In the rows, zero is written as 128.
Each named turn below is shown by a few rows before and after it. Which turns, in which order, take the first row of each later pair to the second? The first pair is answered.
T (before |-> after):
[116 120 133 115 135 135 155 128 152 157 125 146 103 131 126 139 160 117] |-> [123 127 131 114 135 139 168 130 152 164 136 136 106 140 129 139 135 122]
[ 98 193 119 101 119 145 124 156 119 140 132 136 147 133 186 114  96 148] |-> [ 84 172 120 104 123 133  92 151 118 126 104 164 143 108 178 114 154 137]
[ 74 126 131 131 153 137  63 119 126 155 107 142  98 141 138 119 129 147] |-> [113 170 133 117 135 138 119 139 114 167 134 112 118 158 154 103  66 145]
U (before |-> after):
[ 83 118 115 106 143 137 119 119 134 147 111 139 115 137 145 145 130 144] |-> [ 92 107 106 112 142 141 138 115 149 132 125 137 126 141 138 158 134 141]
[181 150  99 135 118 143 167 135 148  93 169 107 156 152 142 129 101 119] |-> [183 155 114 126 115 113 146 153  95 121 143  99 129 151 151 102  71 118]
[158 144 140 107 122 113 109 143  87 121 142 112 100 133 147 107  92 139] |-> [124 173 135 102 133 143  86 137 111 121 141 141 111 115 160 103 130 142]
B (before |-> after):
[167 145 108 116 118 115 119 136 106  96 122 129 147 120 143 117 146 119] |-> [147 130 111 122 129 115  82 130  95 107 112 129 124 128 142 120 141 125]
[110 113 145 127 115 115 107 123 145 141 115 144 108 109 109 121 155 132] |-> [114 114 148 126 109 118 123 124 155 147 119 144 106 111 104 122 147 130]
[138 140 139 130 128 141 146 127 105 115 122 123 116 136 129 118 103 130] |-> [142 141 136 130 126 137 147 128 104 109 122 126 123 138 130 117 108 127]
[108 173 136 112 152 153  95 129 105 138 131 122 130 138 152 107  95 145] |-> [103 174 143 110 148 155 112 128 117 149 133 116 124 142 147 107  84 148]
Then:
Each pair is two turns apart.
[107 139 132 118 136 171 128  88 148 153 127 109 153 136 146 176 112 119] |-> [112 140 134 111 127 148 116  98 138 132 100 137 168 100 146 161 166 103] | T then T
[103 163 136 131 111 168 138 130 146 144 172 119 102 148 128 135  90 154] |-> [134 185 120 127 105 159 140 139 136 102 182 128 152 133 143 129 122 140] | B then B
[117 107 117 142 122 126 118 100 130 123 135 146 141 125 139 137 122 133] |-> [116 109 123 144 122 129 133  99 135 132 136 143 138 127 134 139 114 134] | B then B
[113 148 125 139 148  92 103 145 107 139 122 132 116 115 133 101 108 137] |-> [110 148 130 137 141  91 116 145 112 146 118 134 109 109 129  99 112 135] | B then T
[135  72 142 140 127 104 184 116 153 122 157 122 144 117 102 151 124 128] |-> [144  89 157 127 118  77 175 141 103 147 132 114 128 108 115 118 101 122] | U then B
[125 114 117 148 135 126 110 108 135  96 136 129 135 144 121 149 136 129] |-> [134 102 125 146 129 110 119 113 120 113 131 117 120 150 116 144 110 130] | U then B
[103  97 135 154 143 151 138  98 164 151 145 117  98 165 110 164  96 143] |-> [149 179 148 112 108 113 171 151 105 157 120 127 138 123 149  99  88 116] | T then U
[119 154 141 131 126 181 133 118 171 154 127 120 156 127 120 125 144 117] |-> [152 132 140 132 113 158 168 120 163 143 136  98 162 141 108 131 124 112] | T then U
[145 153 106 126 113  81 147 143 117 100 120 151 148 112 118 116 179 108] |-> [105 123 117 137 140  81  82 131  98 127  98 148  96 125 112 120 166 124] | B then B
[155 133 120 125 143 129 108 122 106 119 131 129 142 141 121  96  99 129] |-> [154 133 124 121 140 119 104 123 101 120 119 138 137 131 122  94 114 126] | B then T
[153 149 123 121 125 125 134 152 110 126 146 113 135 129 141 123  99 135] |-> [147 141 123 124 135 123 105 149  98 123 138 114 128 129 145 123 104 136] | B then B
[106 157 100 166 167 133  39 115 114 124  83 129 119 146 174 118 137 117] |-> [ 95 128  95 183 169 160  73  89 171 115 113 123 120 164 148 153 140 128] | U then B
[136 138 131 132 144 120 125 144 123 117 151 125 141 123 132 140 124 125] |-> [137 126 131 134 143 115 119 142 123 114 145 129 136 121 125 142 133 124] | T then U
[142 127  82 142 130 135 158 165 166 138 156 141 174 119 115 114 146 124] |-> [144  87  87 146 129  94 132 164 138 132 124 145 150 108  99 112 170 120] | U then T
[128 121 131 112 110 118 156 115 165 128 124 132 132 105 143 127 158 122] |-> [149 106 128 112 108 103 153 116 148 116 125 123 138 113 140 131 152 118] | B then U
[150 137 137 122  88 104 197 142 121 165 136 109 135 133 127 153 107 139] |-> [123  98 124 135 114  98 117 122 125 117 109 149 140 107 120 170 200 131] | B then T
[102 116 149 111 157 111 122 132 122 137 128 139 102 120 113 135  76 111] |-> [118 131 152 103 138  98 150 143 124 124 119 155 123  94 111 124 104  97] | B then T
[162 116 128 126 114  86 139 145  89 110 117 117 131 125 123 117 132 122] |-> [118 131 139 124 126 102  99 142  88 140  96 133 106 112 133 109 140 133] | U then B
[127 160 109 118 126 150 139 138 149 104 137 132 153 107 127 142 160 127] |-> [110 141 108 131 145 165 102 126 147 114 148 115 129 136 130 155 130 143] | B then T
[106 122 136 151 129 118 123 128 135 143 121 111  97 129 135 122 125 126] |-> [106 153 136 142 128 125 129 136 138 145 125 118 111 119 149 108 128 123] | T then U
